In the data rows, zero lies at 4.5, halfway between 4 and 5.
Some points:
[6 9 1 3 5 5 5 5 5 1 6 4 3 0 4 5 4 3 2 2 4 6 9 4 9 7 2 2 1 6 2 7]
[5 3 5 5 7 6 4 6 4 1 5 5 5 6 4 5 5 3 3 2 4 5 4 4 7 5 5 5 6 7 5 3]
[7 8 3 4 2 5 3 5 2 7 2 3 5 4 2 4 4 4 4 5 3 5 7 5 2 6 3 4 4 6 4 4]
[4 4 3 8 7 5 6 8 7 5 3 3 4 2 5 4 4 5 2 2 3 5 3 0 5 2 3 4 6 3 4 3]
[4 5 4 4 4 4 4 5 6 6 4 4 2 5 4 7 2 3 4 5 4 5 5 7 5 6 6 5 4 6 5 5]
[4 4 5 9 2 7 4 4 7 4 2 3 4 4 4 5 5 5 6 4 3 4 6 6 6 3 5 4 3 5 5 3]
[5 5 4 4 3 1 3 4 5 6 3 6 3 5 5 6 7 5 7 5 5 5 3 4 7 7 3 2 6 4 7 7]
[5 4 7 5 4 7 4 6 9 5 7 4 5 4 5 6 9 6 3 4 2 4 5 5 3 4 3 4 7 6 5 3]
[5 1 1 2 5 6 5 4 5 4 4 6 4 4 6 1 7 3 6 2 5 7 4 4 6 4 3 5 4 6 8 2]
[0 7 4 6 1 6 7 4 4 4 5 6 4 2 0 1 7 1 4 3 9 4 1 5 6 8 2 4 5 3 4 0]
[5 5 5 3 3 5 3 4 3 4 2 4 5 3 3 5 7 3 4 7 2 8 6 4 7 5 5 5 4 5 3 7]
[0 5 3 6 9 0 0 7 0 2 8 5 2 7 1 5 6 4 4 9 1 6 7 4 2 4 9 4 3 0 4 3]
[5 4 4 4 4 2 4 3 3 4 4 5 5 3 6 4 7 3 3 5 6 3 4 4 6 3 3 7 4 5 4 4]
[2 1 4 4 3 6 2 5 5 6 0 1 7 5 5 4 6 4 3 5 8 6 4 4 7 2 5 5 4 4 2 6]
[4 6 4 7 8 5 2 1 1 3 3 2 5 3 4 3 5 9 8 2 4 7 4 5 4 7 6 6 3 5 6 5]
[4 6 3 5 7 5 6 6 4 1 7 7 5 6 7 8 6 6 2 3 7 5 5 6 7 2 6 5 5 2 4 7]
[7 5 4 4 3 5 3 5 3 4 4 6 4 5 2 7 5 6 6 2 4 4 6 2 3 6 2 3 7 6 4 5]
[5 3 4 5 3 5 5 8 4 5 4 4 4 5 4 3 7 5 1 3 4 6 4 5 2 5 6 5 7 5 6 4]
[4 4 4 3 5 5 4 5 5 4 3 5 6 6 5 3 3 5 4 6 6 3 5 6 4 3 3 7 5 4 6 5]
[5 7 4 5 5 3 4 4 6 6 5 5 5 4 6 3 6 7 3 5 8 5 5 7 5 2 2 1 8 4 5 4]
[4 4 3 6 4 3 6 5 6 6 3 3 5 5 7 4 4 6 4 5 2 1 7 5 5 6 8 3 4 4 4 3]
[1 4 6 3 6 5 3 4 4 6 2 3 1 3 6 6 8 4 4 6 3 6 4 3 4 6 5 3 2 6 4 2]
[2 7 5 6 3 3 5 7 4 5 8 5 6 4 4 6 7 6 5 4 5 7 4 6 3 5 2 3 4 5 5 5]
[5 3 5 6 4 5 8 4 5 7 6 5 1 6 7 4 3 3 4 4 5 4 7 4 4 4 6 6 4 4 5 3]
[2 2 3 4 5 6 6 4 4 6 4 5 7 4 5 4 5 7 3 4 4 1 5 4 5 4 8 5 6 4 6 4]
[3 6 2 5 7 4 5 4 5 3 4 3 6 5 5 3 5 6 5 8 4 5 6 7 4 3 4 5 7 4 5 5]
[7 7 4 2 5 3 5 4 2 2 4 6 4 7 5 5 4 7 6 4 7 3 3 7 4 4 5 6 4 6 3 5]
[7 5 4 4 6 3 2 2 3 6 5 2 6 5 5 7 3 3 4 7 3 5 1 5 5 4 6 3 2 5 6 5]
[6 8 1 1 5 5 1 4 5 5 3 9 5 7 6 6 5 6 6 6 7 5 3 7 4 3 6 5 3 9 4 7]
[3 5 7 3 4 4 5 5 5 4 2 5 4 2 7 5 4 4 7 6 6 4 2 4 2 3 7 4 6 3 3 5]
[7 4 4 7 4 6 4 4 5 3 4 7 4 8 5 7 5 4 6 3 0 7 5 2 4 5 2 5 5 8 4 4]
[4 5 6 4 5 4 3 6 3 4 5 5 4 3 5 3 2 3 3 3 5 7 3 5 5 4 6 2 5 7 2 7]
[6 6 7 6 5 0 3 2 4 5 3 5 5 7 4 5 5 6 9 4 3 7 3 4 1 4 1 6 2 5 4 3]
[5 7 4 4 7 4 7 1 3 8 4 3 3 3 3 2 7 5 5 4 5 5 8 4 5 4 4 5 2 3 4 4]
[2 1 2 4 4 9 4 9 3 3 4 8 1 2 3 1 6 8 6 6 2 0 3 9 9 5 2 0 3 6 3 7]
[1 4 6 7 6 3 6 8 7 3 2 3 6 7 7 5 8 1 1 3 7 3 7 2 4 5 2 1 4 6 7 6]
[6 6 6 4 5 4 8 7 6 3 4 3 2 6 4 3 5 3 3 4 2 4 3 4 6 6 4 5 2 6 6 3]
[3 8 3 6 6 3 5 6 6 6 5 4 4 6 6 3 5 5 5 4 7 7 3 7 5 4 4 4 2 3 5 6]
[4 4 5 5 4 7 5 5 6 5 5 3 4 5 3 6 5 5 7 7 4 5 7 3 6 5 5 5 6 6 5 6]
[6 3 6 7 4 4 2 3 6 5 4 4 6 4 4 5 5 2 4 3 5 3 8 4 6 5 3 5 7 3 1 4]
[6 9 5 3 5 4 2 4 3 4 4 6 4 5 4 6 5 5 7 3 4 2 3 4 3 3 4 5 3 2 4 7]
[3 7 2 3 2 2 3 2 3 4 7 5 6 5 4 7 4 2 5 4 2 1 2 4 6 3 4 4 5 5 2 5]
[6 0 5 6 3 4 4 7 6 4 8 1 5 3 5 6 6 5 6 7 8 4 6 5 4 4 5 5 0 5 2 4]
[2 5 6 4 6 5 4 4 4 5 6 4 6 5 3 4 3 5 5 7 4 3 5 7 4 3 5 3 6 2 5 5]
[6 8 4 5 5 5 5 6 4 4 5 4 5 6 6 1 7 4 4 7 4 4 6 3 5 6 8 3 6 5 3 5]
[4 4 6 5 4 4 4 5 7 4 5 7 6 4 3 4 6 3 4 4 3 5 6 7 3 4 4 3 4 6 4 3]
[4 4 5 4 5 3 8 5 4 6 7 6 8 7 3 5 5 5 5 3 6 3 5 8 4 4 3 3 5 3 2 6]
[3 4 4 2 3 3 3 5 4 5 4 5 5 5 4 5 4 4 5 3 8 3 5 4 4 2 7 5 4 5 5 5]
[6 4 4 4 4 6 3 7 6 8 3 6 8 6 2 5 3 4 5 3 5 4 4 5 4 5 5 7 5 2 4 6]
[3 6 5 3 4 7 3 3 5 5 6 4 4 5 6 1 3 2 5 4 5 5 4 6 6 3 4 3 5 4 4 4]
[9 5 6 5 3 4 0 4 3 2 4 5 6 5 4 5 4 6 6 5 3 0 1 1 5 6 3 6 2 6 3 4]
[4 3 4 3 3 5 5 5 5 2 5 2 3 5 6 8 3 5 5 6 6 3 7 2 4 8 4 4 6 4 7 3]
[3 5 7 3 5 6 5 6 3 5 4 3 4 5 5 4 2 5 5 3 3 4 5 4 6 4 6 4 5 2 4 4]
[3 1 5 2 3 7 5 3 4 7 7 5 5 6 7 3 4 6 3 4 3 5 5 3 3 6 5 3 3 6 5 4]
[5 3 3 5 5 3 6 4 1 5 5 3 5 3 6 4 1 3 2 5 3 4 2 6 4 3 5 2 5 4 5 4]
[5 6 5 6 5 5 4 4 4 4 5 9 6 5 4 4 3 5 5 3 6 3 4 4 3 5 4 6 3 3 2 6]
[4 3 4 4 8 5 3 5 5 6 3 3 5 4 3 4 4 5 5 6 5 4 4 6 4 5 3 4 4 2 4 5]
[5 4 4 6 7 2 6 5 1 8 6 5 3 3 3 6 4 5 3 6 4 3 5 3 4 5 1 7 8 9 3 4]
[6 4 2 4 5 3 4 3 9 4 4 1 1 3 3 3 9 5 7 1 3 3 5 4 3 5 6 5 3 7 3 3]
[6 1 8 3 6 5 3 3 7 0 3 6 4 4 7 6 1 4 5 3 2 5 7 7 4 4 6 1 6 5 3 4]
[5 3 2 4 2 2 6 4 7 6 7 6 9 4 5 1 3 7 5 6 3 6 5 1 3 3 7 3 0 6 2 4]
[6 5 3 5 5 6 3 5 2 5 4 5 7 4 5 3 4 1 4 5 4 5 6 7 4 3 6 5 6 3 6 7]
[5 4 5 4 2 3 2 4 7 5 5 4 3 7 5 5 5 4 7 4 5 4 2 1 5 8 4 4 4 6 6 5]
[6 2 4 5 7 5 5 5 5 5 4 4 6 3 5 3 5 5 3 4 5 4 4 6 3 4 4 5 5 4 5 6]
[6 4 2 2 6 5 4 4 2 4 5 4 3 3 7 6 6 6 5 5 6 4 6 0 4 7 4 7 4 2 5 6]
[7 9 5 7 4 9 1 3 3 4 5 5 6 4 7 4 7 7 0 7 8 5 7 3 3 5 5 5 0 6 4 1]
[4 4 7 5 5 5 5 3 4 5 4 2 3 5 5 2 7 3 4 4 5 5 4 3 7 7 3 4 5 6 5 5]
[3 4 7 6 5 6 3 1 5 4 5 5 4 4 6 4 5 7 7 3 1 5 4 5 1 8 4 5 4 7 7 8]
[5 3 7 6 6 5 7 5 6 7 3 5 5 4 4 4 5 5 4 3 2 6 5 7 6 3 6 5 4 7 3 4]
[5 4 5 6 3 4 4 4 6 6 5 5 3 6 4 6 6 7 1 4 4 4 5 4 6 1 6 6 3 2 5 6]
[5 4 3 1 4 5 3 6 2 3 9 1 4 2 7 4 0 7 4 5 8 4 2 5 3 5 5 8 6 2 4 6]
[9 6 3 3 7 5 6 3 3 5 5 4 6 7 2 0 4 5 3 7 7 6 4 5 3 5 7 4 6 2 3 7]
[3 5 5 2 6 4 6 3 5 6 3 6 5 3 3 6 5 7 7 6 4 5 4 7 5 4 4 6 3 3 3 6]
[4 4 5 3 7 4 7 5 6 7 5 2 4 6 5 4 2 2 5 5 5 2 4 5 4 4 4 4 4 4 6 4]
[4 6 3 6 3 5 6 6 5 3 4 3 6 4 4 3 5 2 5 5 7 6 4 5 4 3 5 3 5 4 6 7]
[5 3 7 4 6 4 6 3 5 5 2 4 5 1 4 6 6 5 3 6 6 3 6 5 1 0 5 4 2 2 6 7]
[5 6 5 2 4 5 7 4 3 4 2 5 7 4 5 7 5 4 5 6 6 3 3 5 7 4 4 4 4 4 5 4]
[8 7 5 5 3 4 1 3 3 7 6 5 3 4 4 6 4 2 8 1 3 2 1 4 4 2 5 4 5 9 4 3]
[4 3 3 4 0 4 4 4 5 3 4 3 4 6 5 5 6 6 5 4 2 6 6 6 3 7 5 3 6 5 2 3]
[5 3 6 3 7 5 4 5 5 2 5 8 7 0 5 5 5 4 3 6 5 6 2 2 3 5 5 5 6 3 4 4]
[2 5 1 6 5 7 4 8 6 6 4 4 4 5 6 6 2 7 5 3 4 6 5 4 7 5 3 5 3 5 1 1]
[5 3 3 1 5 6 8 1 6 6 5 3 4 5 2 6 5 3 3 5 2 4 5 5 3 3 6 3 5 4 2 8]
[3 4 5 7 5 5 5 4 1 5 4 4 5 4 5 3 4 4 3 5 6 5 4 5 5 5 6 5 4 4 4 3]
[6 3 6 7 0 5 7 7 0 2 4 7 6 5 8 4 4 1 9 8 3 6 7 3 6 2 1 7 0 3 9 3]
[4 7 7 2 7 5 7 6 2 6 5 4 6 4 1 5 4 7 6 2 6 4 8 3 7 1 7 3 7 5 6 5]
[5 4 6 6 3 2 9 5 5 6 1 3 3 3 9 5 2 4 5 6 5 4 1 6 4 4 7 0 4 4 5 5]
[5 4 5 4 7 7 4 6 4 8 5 5 5 5 6 5 5 2 3 4 4 5 6 5 5 6 6 5 4 2 5 6]
[6 5 3 5 9 5 3 5 2 5 4 6 3 7 2 5 4 5 4 5 5 5 4 5 3 3 4 4 6 4 3 7]
[5 5 4 7 2 2 5 2 7 6 5 9 3 4 2 5 3 7 4 7 4 5 3 3 5 4 8 2 6 6 9 1]
[4 4 6 3 4 3 8 4 5 5 6 4 2 2 6 2 4 8 3 8 3 6 4 6 7 3 3 6 8 3 7 5]
These points spread out most along one direction. Take the direction at right angles to it along which they spread out most. Go by this last direction. How many in every 100 of the points above lie lower along it than each point below? Round to a whole number. More than half of the points above lie lower than the first one.
[3 5 7 6 4 3 4 8 5 7 3 4 5 5 5 2 5 4 5 5 4 4 7 4 4 4 4 5 6 9 2 5] 82
[5 6 4 6 2 4 5 6 6 4 6 8 5 3 4 7 7 3 8 2 5 2 4 3 4 9 5 7 4 3 4 2] 49
[5 3 5 5 6 5 6 4 5 3 2 5 3 6 3 7 4 7 4 5 4 5 5 5 4 5 4 6 4 7 5 6] 49
[3 5 5 5 6 4 7 6 7 3 4 2 2 3 5 3 2 4 6 6 2 2 7 2 3 3 6 5 3 6 4 6] 82
[4 5 5 4 4 4 5 3 5 5 4 6 3 5 3 6 3 5 4 6 8 3 5 2 4 3 2 3 3 2 3 6] 23
[7 7 7 6 6 5 4 1 4 4 4 2 3 2 5 6 6 9 6 4 5 5 0 5 3 6 5 2 2 6 8 6] 17
[4 2 4 6 4 3 4 4 6 3 6 3 4 3 4 2 5 5 7 5 4 6 4 6 3 4 3 6 7 3 6 6] 62
[6 4 2 5 5 4 4 4 4 5 5 4 4 3 5 4 5 4 4 5 6 5 6 5 5 4 7 4 7 4 5 3] 53
[3 7 4 5 5 3 6 3 3 5 5 5 4 3 5 4 3 4 5 7 7 3 5 7 5 4 6 4 4 7 5 6] 22
[4 6 3 3 6 5 3 5 7 2 5 3 6 5 4 4 5 5 3 5 5 4 3 4 5 3 5 6 7 4 4 6] 27
[7 4 4 4 3 2 2 6 4 3 1 5 3 2 5 3 5 8 4 2 5 6 8 7 4 7 2 4 2 4 7 1] 66
[5 5 6 3 5 5 4 4 2 4 5 3 6 4 1 4 4 6 5 0 7 5 6 5 6 3 8 2 5 6 4 7] 18
[5 6 5 6 3 6 6 6 3 4 5 5 3 3 4 4 4 2 4 5 3 5 5 4 3 5 7 4 7 6 2 2] 69
[4 5 4 2 7 5 4 7 4 5 5 7 9 5 4 4 5 2 3 4 5 4 4 6 4 7 6 7 4 5 4 3] 24
[6 3 7 4 5 4 5 6 5 4 5 5 1 3 3 3 4 4 3 4 5 6 7 3 4 6 4 3 4 4 6 6] 81
